Each row has a name. After each piece below comes the name of the row it's from, unless a question asks for something else. Each question is about the rows just above it. Places in a row count from 1.

Columns, left to right: R L W X
K212: [94 75 44 20]
K313: [ 94  75 -33  95]
K795: [-107  -91   44   12]
[-107  -91   44   12]
K795
Shuffled K313 with one entry gone: [-33  95  75], missing
[94]
Table of tags by key:
[-33] -> K617
[94] -> K389
[-107] -> K291
Look up the entry of K313 at place 1 in the table:
K389
K212 without one entry, shuffled: [75 94 20]. Gone:
[44]

Columns, left to right: Y T K U E
K675: [  2 -75  46  22 -20]
K343: [12 -3 67 -3 27]
K886: [ 21  -7  18 -34 -24]
K226: [  6 -16 -35 100  54]
K358: [ 13  -8  14 -30 -10]
K648: [ 31   2 -32  -7  33]
K419: [-7 -3 -4 44 39]
K446: [ -6 -25 -70  51 -33]
K287: [  9 -50  13  32  40]
K116: [ 21  -7  18 -34   7]
K403: [-13  89  38  21 -54]
K14: [ 21  -7  -7  15 -56]
[ 67  18 -35  14 -32  -4 -70] is in which column, read top down?
K
[ 21  -7  -7  15 -56]
K14
Which column holds this, read top down? [-30  -7  44  51  32 -34]
U
Which entry of K403 is missing from [-13  38  89 -54]?
[21]
What are the next 2 entries after [  9 -50]?
[13 32]

Columns, left to right: N P C S M G A D
K316: [  8 -25  -4 -27 -88  21 -35  61]
K903: [-21  12  43  22  17 -32   4 -19]
K429: [-21  12  43  22  17 -32 -33  63]
K402: [-21  12  43  22   7  26 -22  -4]
K289: [ 17 -33 -38  14 -21 -13  12 -24]
[-21  12  43  22  17 -32 -33  63]
K429
tags:
[-25] -> K742
[12] -> K992
Join K402 by its entry at place 2:
K992
The row with [-21  12  43  22  17 -32   4 -19] is
K903
[-33 -22  12] is in which column, read top down?
A

Columns, left to right: kal von boko tef Segu Pud Gusa Tebad
K441: [-73  98  15  -9 -18  14  -5   0]
K787: [-35  93  -7  38 -27 -48 -31 -29]
K430: [ 35 -11  60  41 -34 -62 -70  34]
K758: [  7  31   9 101 -91 -43 -64  27]
K765: [-18 -10  -9 -74  98  27  61  -2]
tags:
[-70] -> K366
[34] -> K769
[35] -> K925
[28] -> K656
[27] -> K972
[-69] -> K565
The tag of K430, keyed by place 8:
K769
[-73  98  15  -9 -18  14  -5   0] is in which row?
K441
[-18 -10  -9 -74  98  27  61  -2]
K765
Which column holds this, read top down? [-64  61]
Gusa
Give the next 2 entries after [-74  98].
[27 61]

Columns, left to right: B H F Z V Q J
K584: [-20  36 -16 -34 -28  68  21]
K478: [-38  97 -30  20  82 -72 -88]
K319: [-15 -34  32 -38  10   2 -16]
K980: [ 36 -34 -20 -16  31  57 -33]
What are the next 2 entries after [-15 -34]?
[ 32 -38]
Which entry of K319 is missing from [-34 -15   2  10  32 -38]?
[-16]
Which column holds this, read top down? [-72   2]
Q
Give the next 2 entries after [ 36 -34 -20 -16].
[31 57]
Which entry of K980 is missing from [-33 -20 -16  31  36  57]?
[-34]

Columns, left to right: Gimes Tiv busus Boda Lop ber
K517: [-16 114  36  74  12   6]
K785: [ -6 108  41  72  25   5]
K196: [-16 114  36  74  12 -11]
K821: [-15  11  -8   3 -20  11]
K318: [-6 79 29 52 17 -2]
K245: [-12  19  -3   8 -13  -6]
K850: [ -17 -102   34  -30   41   11]
K280: [ 4 -9 -2 -4 -2 10]
K69: [  34 -102  -17  -59   13   14]
K752: [-37  49  -9  22  21 -12]
K9: [-6 60 41 72 25  5]
Which column holds [ 52   8 -30  -4 -59  22  72] top down?
Boda
K752 without one entry, shuffled: [-37  21  -9  49 -12]. Gone:
[22]
tags:
[41] -> K38
[13] -> K269
[25] -> K872
The tag of K69, keyed by place 5:
K269
Which column holds this, read top down? [11 -2 -6 11 10]
ber
Give the next 2 entries after [  34 -102  -17].
[-59  13]
[-12  19  -3   8 -13  -6]
K245
The row with [-6 60 41 72 25  5] is
K9

